Each path below is one point turned by a fixed rotation once a step. After each direction that follows a path, write how fast that rotation turns it, in degrees each step (0 if it stays still).
Each turn is a multiple of 5 degrees from 10 to 175, or 0.
Each row of a path follows its step; steps can be skipped.
Rotation 1:
step 0: -0.60 -1.25 +2.27 +1.70 +0.81 -1.37 +2.18 -0.33 -1.20 -0.29 -0.50 -1.26
 +0.11 -0.09 +2.67 +0.62 -1.40 -1.10 +0.69 +2.36 -0.88 +2.39 -1.59 -0.15
 +1.61 -0.82 +2.25 +2.58 -1.91 -1.89 +1.20 -1.41 -1.99 -0.37 -1.37 +3.25
 +1.03 +2.15 -0.13 +1.01 +0.21 -0.57 +1.22 +0.69 -0.65 -0.78 -0.58 +0.02
 +0.23 -0.20
step 4: -0.78 -2.36 +1.11 +0.40 -2.65 -1.15 +0.33 +0.33 -1.34 +0.75 +2.82 -1.58
 +0.09 -0.95 +1.18 -0.95 -1.37 -0.24 +0.28 -2.06 -0.96 +1.39 -0.15 -1.18
 +0.27 +0.47 +0.05 -0.07 -2.23 +1.29 +2.41 +1.53 -2.21 +0.01 +1.38 +0.91
 +0.98 +2.63 +0.44 -0.82 -0.77 -1.37 +0.86 -2.30 +2.60 +3.17 +0.20 -0.71
 -0.15 +0.63
step 5: -0.50 -2.06 +0.24 +0.31 -0.82 -1.04 +0.80 -1.01 -1.79 -3.37 -0.43 +1.72
 +2.19 -1.18 +0.58 -0.25 -1.53 -0.95 -2.30 +1.02 -1.03 +2.09 -0.47 -0.72
 +0.32 -1.81 +1.29 +2.77 -0.98 -1.73 +3.69 -1.52 -1.02 -0.45 -0.47 +0.49
 +0.66 +0.85 -0.94 -0.91 +2.23 +0.83 +1.47 -0.60 +0.10 +1.23 -1.67 +0.02
 -1.67 -0.84
step 18: -1.16 -1.16 -0.31 +0.59 -0.34 -1.80 -0.84 -0.34 +0.74 -0.02 -1.51 -0.20
 +0.98 +1.19 +2.26 -0.15 -2.03 -0.62 +1.41 +1.41 -0.68 +0.07 +1.15 -1.63
 -2.73 +0.82 -0.24 -0.31 -2.42 +2.54 +2.92 +0.27 +1.44 -0.95 -2.66 +3.86
 +0.73 -0.32 +0.90 -0.10 -1.98 +0.94 +1.12 +1.78 +1.40 +1.25 -1.04 -0.90
 -0.28 +0.44
step 20: -2.90 -0.88 +1.10 +1.81 -0.97 -0.64 +1.22 +0.09 -2.41 +0.90 +2.03 -0.92
 -0.42 +2.09 +3.14 -1.09 -0.21 -0.94 -0.52 +1.69 +1.33 +0.54 -0.82 -3.07
 +1.18 +0.41 -0.15 -0.50 -0.42 +0.81 +2.46 -1.02 -3.42 -0.39 +0.68 +0.71
 +2.30 +1.05 +0.02 -1.47 -0.04 -1.09 +0.81 -1.46 +2.02 -0.07 -0.24 -0.51
 +0.03 +0.17
step 21: +0.12 -1.59 +0.02 -0.13 -2.26 -1.19 -0.06 -1.26 -1.37 -0.49 +1.49 -0.54
 +1.63 -1.87 +1.32 -0.87 -0.31 -0.86 -3.08 +0.12 -1.78 +1.44 +0.00 -1.65
 +0.31 +1.40 -0.84 +3.06 -2.34 +0.87 +2.29 +1.42 +1.02 -0.81 -0.49 +0.43
 -0.54 +2.76 -0.49 -2.35 +0.62 +1.51 -0.28 -0.94 +0.41 +0.00 -3.48 +0.45
 -0.66 -0.32
step 29: -1.84 -1.68 +0.93 +2.19 -2.56 +0.50 +0.96 -0.37 -0.07 +0.62 +0.41 +0.37
 -0.55 +0.33 +1.14 -1.01 -0.91 -0.73 +1.76 +1.66 -0.13 +0.61 -1.64 -0.47
 -2.12 +2.38 -0.78 +2.12 -1.76 +1.55 +2.40 -0.45 -1.26 -1.13 +0.89 +2.29
 -0.50 +0.53 -0.04 -2.34 -2.41 +0.41 +1.51 -1.49 +1.42 +2.76 +0.08 -1.72
 +0.33 -1.20
-0.05 -0.19 -0.16 +0.30 +0.48 +1.03 +0.47 -0.07 +0.22 +0.40 +0.66 -0.21
 +0.05 -0.29 -0.52 -0.73 +0.13 +0.11 +0.28 +0.03 -0.18 +0.04 -0.06 +0.26
 -0.02 +0.03 +0.61 +0.32 -0.43 -0.23 +0.16 +0.10 -0.65 +0.25 -0.04 -0.13
 -0.60 -0.41 +0.22 +0.36 -0.15 -0.36 +0.73 +0.50 -0.45 +0.58 -0.67 +0.33
 +0.32 -0.39
10
-1.10 +0.20 +0.14 +0.05 +0.42 -0.41 +0.29 +0.28 -0.01 +0.23 -0.50 +0.33
 +0.31 +0.24 -0.09 +0.55 +0.30 -0.19 +0.47 +0.34 +0.00 -0.06 -0.17 -0.90
 +0.27 -0.04 +0.67 +0.35 -0.14 -0.28 -0.32 -0.53 +0.20 +0.31 +0.47 -0.98
 -0.15 +0.15 -0.64 -0.32 -0.50 -0.22 +0.07 +0.20 -0.21 +0.28 -0.07 -0.35
 -0.30 -0.30
125
-0.24 +0.08 +0.65 +0.04 +0.46 +0.05 +0.01 -0.62 +0.39 -0.14 -0.58 -0.11
 +0.45 -0.32 -0.44 +0.73 -0.65 +0.02 -0.52 -0.25 +0.07 +1.18 -0.86 +0.43
 -0.51 -0.25 +0.03 +0.08 +0.24 +0.00 -0.39 -0.09 -0.25 -0.23 +0.39 +0.27
 -0.07 +0.41 +0.56 -0.17 -0.26 +0.33 +0.16 +0.28 -0.23 +0.10 -0.38 +0.00
 +0.01 +0.28
65
+0.22 -0.58 +0.45 +0.07 -0.56 +0.34 +0.45 -0.35 -0.34 -0.22 -0.27 -0.08
 +0.19 -0.08 +0.32 -0.68 -0.12 -0.65 -0.33 -0.79 +0.46 +0.31 -0.09 +0.05
 +0.21 -0.02 +0.19 -0.92 -0.44 -0.16 -0.21 -0.26 -0.15 -0.63 -0.05 -0.23
 +0.13 +0.01 -0.83 -0.05 -0.26 -0.41 -0.44 +0.60 -0.43 -0.32 +0.11 -0.31
 -0.14 -0.61
70
+0.29 -0.39 -0.14 +0.78 +0.33 -0.05 -0.52 +0.34 -0.07 -0.19 +0.25 +0.44
 +0.42 -0.42 +0.28 +0.30 -0.28 -0.17 +0.80 +0.37 +0.48 -0.53 -0.35 +0.51
 -0.68 -0.39 +0.03 +0.54 -0.36 -0.56 -0.44 +0.12 +0.26 -0.26 -0.28 +0.39
 +0.18 +0.36 -0.07 -0.23 +0.44 -0.16 -0.83 +0.20 -0.39 +0.42 +0.08 -0.10
 +0.22 -0.50
65
-0.49 -0.30 +0.18 -0.17 -0.38 +0.16 -0.07 +0.87 +0.67 +0.02 +0.31 +0.03
 +0.86 +0.08 +0.04 +0.04 -0.13 -0.53 -0.01 -0.48 -0.23 -0.42 -0.06 +0.05
 -0.17 +1.02 -0.44 -0.38 -0.23 +0.10 +0.14 -0.31 +0.47 -0.58 -0.13 -0.06
 -1.02 +0.40 +0.34 -0.11 +0.25 +0.11 +0.13 +0.09 +0.20 +0.54 -0.08 +0.12
 -0.36 +0.52
130
-0.84 +0.25 -0.43 +0.35 -0.16 -0.02 -0.13 -0.10 +0.12 -0.08 +0.07 -0.27
 -0.52 -0.20 -0.13 +0.61 +0.72 -0.28 -0.45 +0.51 +0.92 +0.26 +0.44 -0.18
 +0.55 +0.28 -0.11 +0.35 -0.43 +0.34 -0.19 +0.42 -0.38 -1.06 -0.23 +0.53
 -0.58 -0.05 +0.06 +0.07 +0.08 +0.21 -0.02 +0.31 -0.34 -0.27 +0.23 -0.17
 +0.43 -0.08
35
-0.13 +0.32 -0.31 -0.16 -0.46 +0.26 -0.16 -0.15 +0.43 -1.03 -0.24 +0.37
 +0.18 -0.35 +0.20 -0.26 +0.15 +0.06 -0.17 -0.05 -0.17 +0.09 +0.68 +0.16
 +0.03 +0.25 +0.30 +0.79 +0.24 -0.18 -0.26 -0.52 +0.32 -0.12 +0.01 -0.20
 +0.33 -0.10 -0.15 +0.12 +0.34 -0.12 -0.33 +0.43 +0.45 -0.50 -1.54 -0.03
 +0.20 +0.20
160
